One hidden turn or mirror swaps the rows below in pairs. Which row is each named row swapped with?
vevu: [ 15 -18  25  12  -6  11  11 -23  10 -18   1 -22  14  39 -16 -39  14 -20
 -39   0 -10 -11 -35 -27  17   3   3]
begob: [-33 -32  12 -13 -19 -22  -1  22  -7  -4  -8  14  38  17  14 -25  17  10
   3 -18 -10  -7 -22 -11  -7 -26  -2]
Fone: [ 10  -4  19  20  12  11  13 -21  18  -1  19 -30   5   8 -18 -15  -2 -22
 -10  21 -11 -27 -47 -22  27   5   3]
paf: [ 33   4  -8  11  -3 -16 -45 -23  24 -47  -1  12  -6   2  -4 -29   9  -8
   1  22  25  11 -14 -22  37  -9  -5]
golis: [ 25  -9  13  35 -10   7  16 -12 -25 -50  -3   6  20  25  12   3   8  12
 -24 -34   3  29  12  -5  13 -21   0]
vuf: [-17 -21  -8   7  15  10  -1  -3   0 -18  20  11 -26 -15  18  -8 -18   0
  35   6   9 -25 -29 -35   0 -24  16]
Faz: [-18 -20  -3  25  12  11   6  -1  10 -21  10   2 -32 -22  -3  -9 -30  -4
  36   1   7  -9 -31 -31  16 -17  18]
zotob: [-12  21 -16 -10 -32   8 -46 -10  21   6  -5   4 -16  11  22  32  -8  -1
  -5  27   9   7 -19  -2   1   1 -19]
ref: [ 41   0  -2  17  -8  -8 -31 -19  18 -25  -8  15 -20 -16 -22 -27  20  -7
   1  10  11   3 -27 -22  43   3   2]
Losit: [-25 -20  13 -13 -27   0   7  16  -2  16 -16   3  48  30  23 -27 -17   6
  17 -27  -1 -10  -4 -17 -11  -7  -2]
zal: [-16 -15 -38  -9 -10 -13 -24 -16 -10  11  18 -11 -19   8  -6  -8 -38 -39
   2 -20  23  13  22  -9  12   5 -13]
sen: [ 19 -20  -2  36  -7   1   8 -13 -14 -38  -8  18  29  22  19  10  -5  10
 -14 -32   6  39  19  -3  12 -24  -6]
vuluf: [ 31   4 -11  24 -24  -8  16   6  -6 -26 -33   3  29 -12   3 -26  35 -10
 -24 -51  21  -3  10 -27 -20 -17   9]
vob: [ -1  -2 -34  -5  10  18 -13  -4   7  20  15   3 -22 -23 -19 -13 -10 -59
  -9  17   3   2  10  -4  13  -4  -1]
kov: [-14  15  -1  -3 -30  -6 -37 -20  19   8   9 -13 -18  20   9  41  -8 -11
  -2   8   0  -1 -23   2 -18  11 -19]
depo: [ 40   4   8 -12 -11  20 -10 -33   8   1 -17   5 -19   6  -1   0 -13   6
 -13   6  17  -4   1  26  41  -1  -4]
punat: [ 48   2 -14  33 -21   0 -10 -11   5  -1 -10  16 -30 -12 -36 -28   9 -19
  28 -11  23   8 -14 -28  20   8  14]
Vifem: [-13  -9  10  27  -9  16  19  -4  -6  13 -13  21 -24  21  -6  16  32 -20
 -27 -37   3  -9 -18 -28 -38 -24  10]
mut: [-13   7  -1  21  -5  34  16  -2 -15  27  -3  20 -22  20  -3  21  29 -16
 -11 -28  15   3   0 -23 -35 -20   5]
gifi: [ 30   9  -7  12  -2  -6 -40 -14  18 -28 -13  15  -8 -21 -17 -32  14   4
  -1  14  15   9 -18 -16  46   0   0]
ses: [ 26  -7 -19  13 -12 -16 -13 -15  21  -6  15  19 -26  12  -1   6 -31 -15
 -34 -22  38 -23   6  23  -2  11 -13]
vaz: [ 31   3  -6  28 -23 -14  16  10   3 -22 -43  -2  36 -15  12 -19  35  -4
 -20 -45  15  -6   2 -28 -18 -12   5]
Gumi: [-18  13 -16  -8 -35   4 -46 -11  18  13   5   2 -14  10  18  29 -10 -11
   2  22   7   6 -20   1  -3   3 -17]
rep: [ 29   9 -27  13 -10 -38 -38 -18  42 -25  -4  15   8   7  10 -22 -16 -17
  -6   0  12   7   6  -7   7   3 -31]
dat: [ 36   3  -7  19 -39 -29   8   4  -4 -23 -35  -2  23   1   3 -25  32  -7
 -14 -46  25  -6  11 -22 -21  -2  18]
luni: [ 27   2  -5   9  -1 -22 -36 -25  28 -36 -10   7  -6 -15  -3 -35  15  -6
  -6  14  17   3 -13 -27  41  -8  -6]
nin: [ 11 -37 -38  -3 -26  -5 -21 -23  24 -22  -9 -19  17 -19  27 -11  30 -29
 -15  10  -5   0 -22 -21  23 -13  16]
fabir: [-20   8  -6  -5 -26  -9 -39 -13  27  22   9  -2 -13  13  12  31   2 -12
  -8  16  -7  -6 -27  -5 -11   7 -26]
vavim: [-26 -34  14 -11 -10 -27   3  -6   1 -20   1  26  -7  25   5  -9  37  -5
 -34 -19  -8  -6 -28  -5 -23 -21  -7]
nef: [-18 -22  -3  19  11   2  -7   6   0 -15  27  -3 -23 -14  10  -6 -26   1
  32  -4   8 -22 -33 -34  12 -22  21]
lifik: [-26 -17  -3 -10 -19  -3  10  26   0  -2 -19  -3  51  15  30  -8 -13  12
  24 -27   5  -8 -11  -1 -18 -15  -2]
Gotod: [ 42  12  -3  12 -46 -21   7   8  -9 -12 -30  -2  31  -1   2 -18  37  -4
 -10 -34  28  -7  11 -15 -15  -5  14]
zad: [  6 -12 -11  22   4 -27 -10   5  14   0  35  11 -16  13  -1  15 -15 -21
 -46 -25  31 -21   4  20  -9  13  -2]
Selug: [  2   8  11  20  -6 -22  30   5  -6  11  -4  -8  11  15 -13  -2 -18 -33
 -27 -24 -22   6  18  12 -23  14 -23]
Tabe: [-13  -2   6  10  -5  45   6  -2 -10  30 -10  21 -13  14 -10  25  36 -20
 -16 -26  10  -5 -12 -21 -28 -25   9]
Ves: [  4   4  -8  30  -8  31  21   8  28  31 -28  11   7  -5   3 -20  16 -31
 -37  -6  20 -15  -5  20   6  21  22]
Vup: [ 28   9 -32 -13 -22  28  -6   7 -18 -30   8 -32  15 -23  14  -1 -16   1
 -32 -19  25 -12  -2 -18   4  -7  -8]
luki: [ -1 -15   9  24  11  -2  -6  -1  22   6  31  -3  -6   4  -9   0 -28   0
  31   7   4 -29 -32 -37  12 -24   7]
sir: [-13   0  -9  24  -9  40  17  -3  34  36 -30   5   0  -7  10 -16  -1 -29
 -27  -4  19   9   7   7  14  24   5]
Gefa: [-23  -9 -14  14  -8   9  -3  -1  -7 -32  -5  -4 -32 -14  26  -9 -24   9
  45  -5  16  17 -23 -30   5 -19  16]
demal: [-29 -12  -3  48  20 -24   0  21  11  14  32   0   2  -2  -7  11   9 -27
 -35  -5  11 -24  -9   5  -3   4  19]
sobev: [ 33   1 -24 -18 -19  33  13  10 -20  -2   7 -21  31  12  10  -5 -21 -17
 -10 -38  31 -21   6 -22 -13  -1 -19]
lef: [-19  -4   8  30 -11  20  19   3 -10  22 -12  24 -19  18  -9  20  31 -15
 -20 -36   5  -2 -17 -15 -35 -26  13]
gilas: [-30  -8  10  40   7  -7  25  24  -9  30  -4 -14  18  -7 -18  -8   9 -23
 -23 -16 -21   2  -1   3   8   3  11]
Nages: [ 15  10 -13  50  15   9  15  10  16  -3 -28  20  23 -23  -2 -34  37 -21
 -20 -23   9  -3   9 -20 -10 -25  14]
tufe: [ 34  14   6   4 -50 -37  -5  10   3  14 -10   6  40  -6 -24 -15  23  -2
  -3  -9  21 -19   7   6   2  -5  -4]
lod: [-16 -19 -36 -19 -20 -15 -15 -22   3  12  13 -23 -16   8   0  -8 -33 -38
   5 -16  20  13  23 -14   1  10 -16]
Kem: [-21 -15 -27   8 -20  22  -3 -10  18  31 -18   3   0  13  12  -9 -32 -25
 -13 -26  34  24  17 -13  17  21 -28]
pobe: [ 23  18   7   5 -24 -21 -27   9  22  18  15  24  32 -21 -23  18   0 -12
   4  13  14 -14   7  22  24  -4   1]
Gapom: [  2 -10  -6  -5 -22  17  11  30   4  23  -8   1  47  26  13  -9 -19  -2
  28 -33  10 -15  -1 -29 -20  -9  -3]
Nos: [ 36 -14 -10  29 -26   6  20 -21  13  18 -15  27 -12   6 -24 -10   3 -45
  20 -41  12   9  -3 -26 -15   9  24]
sipof: [-27 -15  17  -5 -16  -1  12  14  -3   7 -16   9  41  25  34 -17 -13  12
  24 -22  -8 -13 -10 -14 -19 -11 -14]
Pemeg: [ 41 -19  -6   6 -16   1  15   0  -2   1 -22 -12  -8  11   7  -1  26 -24
 -29 -32   1 -35 -13  21 -19   1  42]
fuzas: [-22 -19   4 -20 -29 -13   2  27   1   3  -3   6  53  31  17 -20  -9   5
  14 -21   1 -12   1  -4 -17  -8   2]
zese: [ 28   3  -8  12  -5 -16 -46 -17  28 -32   1   7  -1  -3  -6 -34  12  -6
  -3  20  10  13 -18 -21  39   4  -5]
mesok: [-26 -29   0  12  20   3   1  -7   8 -23  14   5 -21   1   7 -16 -19  -1
  40  -1  10 -10 -34 -30  17 -25  15]
petil: [  0 -38 -41  20 -13  -4 -15 -21  26 -22 -10  -9  21 -19  26  -2  24 -32
 -10  16 -10   8 -22 -14  14 -24  34]
Kibo: [-22  20 -19  -2 -21  30  -1   5  -4 -27 -23  -7 -28 -18  36   3  -1   7
   5  12  18  34  -8  -8  -3  -3   4]
vik: [ 37   5  -4  24 -24 -13   7  13  -8 -28 -37   0  28   0  11 -30  36  -3
 -17 -42  17  -2  11 -27 -14  -8  11]
lavi: [-28  -5  14  42  16   1  20  27 -14  18   8 -13  15  -4 -24  -6  10 -21
 -19 -15 -24   3  -2   0   9   1  10]

depo is swapped with Pemeg
sen is swapped with petil
fabir is swapped with mut
sobev is swapped with Fone
vob is swapped with Selug
ses is swapped with Ves
Kibo is swapped with vavim
sir is swapped with zad
Gotod is swapped with ref
vik is swapped with luni

One hidden turn or mirror swaps the rows below in pairs. Which row is each named row swapped with?
fup: [ 36  -6   0 -25  13  23 -19  56   5 -18  20  47  -3   3   0  32 -21 -24
   3  -7  30   2 -52  14  28]
zug: [  0  33 -16 -15  -7  -2  30  26  -5 -14  23  43 -13  -5  53  -9  32 -16
 -21   9  -7  33 -18  -9  24]
Fezig: [ 35 -21  -4 -22  -1   9 -23  37   0 -11  10  40   6   6  -3  42 -10 -22
   6  -6  20 -11 -44  19  28]
geki: [ 32   4  -7 -11   9  20 -13  40 -14   0  -4  38   0  -2  -1  39 -20 -19
   8 -30   4  13 -49  21  24]
lor: [ 39 -15  -3 -23   5  21  -3  25  -2 -13   2  46  17  -7   3  23 -19  -8
   7  -6  32  -6 -56  12  34]
pev: [  5  32  -2 -21 -10  -4  29  29   8 -14  24  42 -10   1  57   8  27 -20
 -17  17  -4  33 -32  -4  31]
mag: [ -3  25  -5 -18  -6   2  35  26  -5 -12  18  43 -13   2  55   4  40 -26
  -6  14  -4  24 -21 -15  24]
vot: [ -1  30 -13 -16   0  -2  38  38  10 -12  33  45  -5  -6  55   1  35 -14
 -16  13   1  30 -18 -10  21]
mis: [ 31  18  -7  28  50   5   5  -6   3  -2  13  45  -8  16 -24  -5   5  -4
 -30   9  14 -28   2  46   8]
diz: [-18  37  19 -11  39   5  13  16  10  44  55  39   3  13  18   9  13  -9
 -23  40  20 -17   1 -29   9]
pedur: [-21  42  15 -16  37   1  20   8   2  37  59  49  -2  14   5  24   9  -6
 -29  40  25 -20   0 -15  -1]
paze: [ 32   9   2  21  47   7  14  -7  15  10  14  24 -28  28 -25  -1   2   1
 -26   8   9 -29  -9  45   2]
kaz: [-25  46  21  -9  32  10  11   6   8  37  60  44   1  22  11  27  16  -5
 -26  42  17 -16  -8  -5   6]
mome: [ -2  35  -2 -25   2   5  35  36  14 -16  25  36  -5  -9  56  -3  27 -24
 -11  16  -3  34 -19  -2  22]
gev: [ 27  19  -2  10  51   2  -2  -5  12  -9   5  24 -16  31 -16 -13   8  13
 -24  -3  15  -5  11  43   5]
nofir: [-20  39  17 -20  28  -3  24   3   4  42  55  48   9  15  11  28   6  -7
 -34  36  27 -24 -10 -14  -3]
lil: [-21  45  19 -31  41  -3   5  20   9  42  50  44   3  13   9  14  17  -5
 -25  39  23 -21  -5  -9   3]
Kol: [-24  37  14 -15  35   8  19  13  12  36  62  56   0  14  13  22  13   0
 -29  36  23 -18  -2 -20   7]
medun: [ 28  17  -2 -18  46  19  22   0  16   6   8  21 -23  37 -13 -20  -9   0
 -22 -13  11 -13 -12  48  -9]
zakar: [ 31  13 -13  -2  47   6   6   4  19   4  19  36 -18  35 -18 -20   3  -1
 -32 -13  13 -17   2  46 -16]
riz: [-21  42  16 -16  38   5  12  16  -2  34  55  44   1   5   7  28   0   0
 -31  42  31 -21  -3 -20   7]
teka: [ 29  -6   5  -6  13   8 -25  40 -15 -16   7  62   7   7   5  34 -23 -18
   7  -6  35  -2 -46  11  34]
Tid: [ 42 -10   2  -6  19  17 -21  24  -2 -23   9  44  10 -12   3  26 -11 -10
  -5   3  23  12 -58  13  45]
Suvur: [ 22  11 -16  18  41  19  11  -5  11  -2  16  18 -24  28 -25  -5   9  -1
 -18   1  14 -34  -4  50   7]
pimid: [ 28  15 -15  14  48  15   6   0  11   7 -10  18 -23  24 -12  -9   0  13
 -19 -15  11 -25  -3  39   8]
bavus: [-16  38  13 -16  37   4  11  17   3  36  62  48   4  11  12  20  14  -4
 -28  43  32 -20  -8 -25   4]
zin: [ 36 -11   5  -8   5  19   0  34 -16 -26  -1  49  14  -9 -11  20 -22 -15
   3 -11  19   8 -47  29  28]
Mada: [-27  40  17 -17  38   4  18  18   0  38  59  49   4  11  12  20   0  -6
 -36  45  28 -18 -10  -9   1]
zipes: [ 23   8   5   8  53  24  15  -7  10  10  -6  12 -14  26  -8   8  -3   9
 -11 -16  17 -14  -3  44  -7]
divet: [ 13   2  -9  11  47  15   5 -14   8  10   1  24 -10  15 -16   8 -19  -7
 -27  -9  18 -23   6  51   3]
Vopu: [ 31   4  -6 -12   7  22 -23  38  -8  -3  -3  46   6  -1  -5  34 -19  -3
   9 -17  27 -15 -53  17  38]
Galob: [  4  23 -13 -23  -2  -3  29  31 -10  -7  27  42 -13 -12  58  -1  30 -32
 -18   4  -7  25 -23  -8  19]
Dato: [ 25   6  -5 -27  10  21  -5  48 -10 -11  24  40  -4  13  -4  29 -27 -27
  11 -16  32  -9 -64  25  20]
Git: [-28  45  12 -15  27   1  16   4   4  33  49  51   7  11  19  31  14  -7
 -18  51  18 -20  -2 -10   0]
kobu: [ 10  27  -1 -16   5   0  42  31   1  -7  24  43   0 -12  65   2  31 -24
 -10   9   4  32 -23  -6  17]
lili: [ 16  -2   1  21  54  16   4  -6  -1   0  15  21 -15  26 -33  -2 -12   2
 -26   4  12 -16 -11  45  -1]
vasa: [  3  28  -8 -23  -4   2  35  32  -1 -12  24  42 -11  -7  52   4  33 -21
 -15  15  -4  36 -27 -15  20]
pidag: [ 27  -3  -1  16  54  15  16  -1   7   0  15   8 -20  34 -14  24  -3  -2
  -7  -1   6 -20  -1  47   0]
divis: [ 21  -7  -8 -11  -4  24 -17  22  -1 -18  -4  38   8  -6   2  34 -24 -14
  -1 -10  16  10 -45  36  36]
kek: [-16  45  17 -26  33   5   9  12   1  39  53  35   0   8   6  21   6  -1
 -35  50  22 -22  -3  -5  -6]
rudab: [ 23   5   4  -7  -2  28 -11  31 -14  -9  -4  45   7  11  -1  43 -11 -13
  15 -20  21  -4 -54  30  22]
lovut: [-17  42  18 -11  42 -11  26   1   8  37  58  44   0  17  15  23   5 -10
 -28  35  27 -22   1  -5   5]
marir: [ -3  29 -13 -22   8  -9  22  45   0  -5  22  43 -14  -4  55  -7  39 -30
 -10  10  -4  24 -23  -7  19]
bor: [ 42 -11   8 -22  -3  16  -1  21  -7 -13   2  53  20  15  -2  38 -15  -6
  11 -11   8   1 -47  30  21]
duso: [-19  38  21 -19  38   5  14  15   0  36  56  48   6  11  18  26  11  -2
 -20  46  14 -17  -7 -25   0]
pegi: [  1  36 -10 -13 -11  -3  26  39   3  -1  32  39   6  -3  50  -5  39 -22
 -11  14  -5  23 -20 -15  20]
sona: [ 37  -7   3  14  54  11  11  -9  19  20  11  23 -14  31  -2  -2   2   9
 -18  -3   5 -26  -7  42  -2]
piz: [ 42  -2   2  -8  -5  16 -12  44   1  -9  17  45  10  -2   3  40  -5 -14
  16  -6  15  -9 -49  34  35]
dop: [ 29  17 -19  12  29   9  17  -4  25   5   6   9 -32  25 -14  -7  10  20
  -8  -6  21  -9   1  39   1]
tif: [ 21  19 -21  -2  56  13   9  13   9 -12  17   3 -25  24 -21  12 -18  -1
 -27  -5  11 -11  10  35  -6]
vud: [-20  43  17 -21  33  -3  21   6   0  34  49  36   5  16  10  29  16   0
 -20  44  30 -23  -2 -16  -3]
por: [ 25  21  -2   9  48  18   4   3   4  27  -3  22 -12  25 -23  11 -13   7
 -21 -11  -1 -12   1  41 -13]
rus: [  8  31 -12 -17  -3   0  33  35   4 -12  27  46 -11  -6  51 -11  42 -19
 -18  15  -2  25 -17 -11  21]
Lele: [ 36  -8  -6  -1  42   5   6   1  23   4   0  19 -15  29 -15  -2   6  -1
 -24   2   7 -26  12  43  -5]
mur: [ 35 -26 -10 -11  16  26  -4  22 -14  -6  -1  57   9  -7  14  24 -21 -16
  17 -16   5  13 -39  10  23]
ruf: [ 29  -9  -3 -15  -6  18  -5  28  -2  11   8  59  -6   4   0  37 -22  -8
  19 -10  40 -12 -48   3  34]
bek: [ 46  -9   5 -15  -2   5  -3  31  -3 -14  10  47   8  -9  -1  29 -13 -13
   7 -11  22   2 -63  19  34]
Logam: [  3  27  -6 -17  -4   3  40  31   6 -17  23  30 -18  -5  55   8  36 -25
 -19  12  -6  28 -22  -7  26]
Dodu: [ -6  27  -7 -22   7  -2  35  18   4  -9  28  37  -6 -13  62   9  36 -21
  -5  15  -6  28 -16 -13  21]
zem: [ 28  -3  -9 -38  -3  16 -10  28 -14 -14   3  65   7  14  -2  28 -31 -17
 -12 -20   9   1 -42  10  23]
Sezev: [ 21  20 -14  14  42  25  -3   2  10   7  19  20  -6  19 -31  18  -1  14
  -8  14   2 -16   7  52  -9]
lem: [-30  39  15 -14  37  -2  15   7   7  37  62  54   6  20  15  20   4 -17
 -25  34  24 -22  -9 -10  -1]
tamop: [  2  36  -8 -15   2  -2  36  30  -3 -11  34  41  -5  -6  54   1  39 -18
 -13  15 -13  26 -14 -11  12]
Fas: [ -3  30  -7 -22   0   1  36  32   0 -14  32  40  -8 -12  51  -9  31 -22
 -22   8  -4  33 -23  -1  25]

pidag is swapped with bor
tif is swapped with zem
vasa is swapped with pedur
teka is swapped with gev
Git is swapped with Dodu
ruf is swapped with dop
Sezev is swapped with mur
piz is swapped with sona
tamop is swapped with duso
paze is swapped with bek

